One turn moves each row of this set onto another row. After a few examples, where does it send each row asked below?
F: [  2.7,  10.9,  36.7,  17.9, -15.5, -27.4,  -0.6, -31.7, -46.0,  15.3,
 -50.9, -14.4, -22.4]
E: [ 39.5,  -6.6,  19.5,   6.7,   2.9,  -0.9,  -5.6,  -6.7, -31.8,  -7.6,
 -40.1, -27.0, -14.3]
S: [ 20.7,  -3.1,  36.0,   1.8,  24.4, -14.6,  -7.3,  -8.1, -49.2,  -4.8,
 -14.0, -30.3,  -8.2]
J: [  1.8,   0.1,  29.2,  15.0,  25.3,   4.1,  -1.5,  -1.2, -58.3, -14.7,
 -14.2,  14.3,   9.3]
W: [-13.3,  -4.5,  41.5,  19.0,   2.5,  33.9,   9.7, -14.3, -47.5,  12.5,
 -23.3,  16.2,  -4.6]
L: [  7.3,  -0.1,  18.9,  14.0,  -9.3,  34.7,  -5.8,   0.4, -30.2,  18.6,
 -31.3, -14.1, -23.9]
A: [  8.1, -10.3,  15.5, -16.3,  -2.0,  22.5,  -6.5,   1.5, -44.6,  -8.2,
 -15.1, -13.5,   8.9]
P: [ 12.2,  -2.8,  10.7,  13.5, -26.3, -18.9,   1.9, -14.9, -27.3,  19.8,
 -35.9,  21.3,   6.2]
R: [ 10.9,   7.0,  36.3,  32.7,   7.2,  17.4,   1.5, -14.2, -40.6,  10.2,
 -10.7,  20.0, -27.9]
Q: [ -1.0,   2.8,  36.2,  -0.9,  -8.0, -34.4,  -3.1, -24.0, -57.3,   1.9,
 -46.9, -21.9,   0.2]
G: [-22.5,  14.1,  20.5,   8.3,  -2.9, -24.5,  -5.8, -17.4, -38.7,  31.7,
 -11.7,  -2.6,   0.7]
Z: [ 14.1,  -4.2,  36.1,  -6.8, -27.7, -23.7,  -1.2, -29.8, -44.3,  11.2,
 -43.5, -22.1, -13.0]
U: [-12.6,   1.5,  31.1,   1.6, -12.4,  39.0,   4.6,  -8.5, -47.4,  18.0,
 -19.1,   9.3,  -7.1]
T: [-14.6,   1.8,  12.6,  13.6,  -0.1, -11.5,   2.2, -40.5, -15.9,   9.6,
 -26.7, -14.3,   4.0]
D: [-10.7,  -0.8,  30.9,   7.9,   2.4,  30.6,   9.7, -20.8, -49.3,  -8.3,
 -20.3,  19.4,   7.8]
B: [ 11.8,   4.6,  44.3,   6.7, -13.5, -39.1,   1.0, -32.8, -54.9,   4.8,
 -35.2,   1.6, -10.9]
V: [ 31.0,   7.3,  36.9,  17.4,  11.9, -21.1,  -9.5,   8.1, -57.8,  10.1,
 -20.8,   0.1, -20.8]
K: [-11.7,   1.9,  20.2,  -2.3,  -9.2,  35.1,   4.4,  -5.5, -50.7,   0.6,
 -28.8,  12.4,   8.9]
C: [  6.2, -28.0,  36.5,   9.3,  -8.7, -17.9,   3.6, -15.4, -28.4,  28.8,
 -26.1,   2.7,  16.2]
Y: [ 28.1,  25.0,  14.3,  15.9,   0.9,  -7.0, -10.5, -10.5, -38.2,   3.6,
 -26.0, -13.0, -35.8]

K goes to D
V goes to Y
R goes to L
Now find these:
T goes to C
Z goes to Q

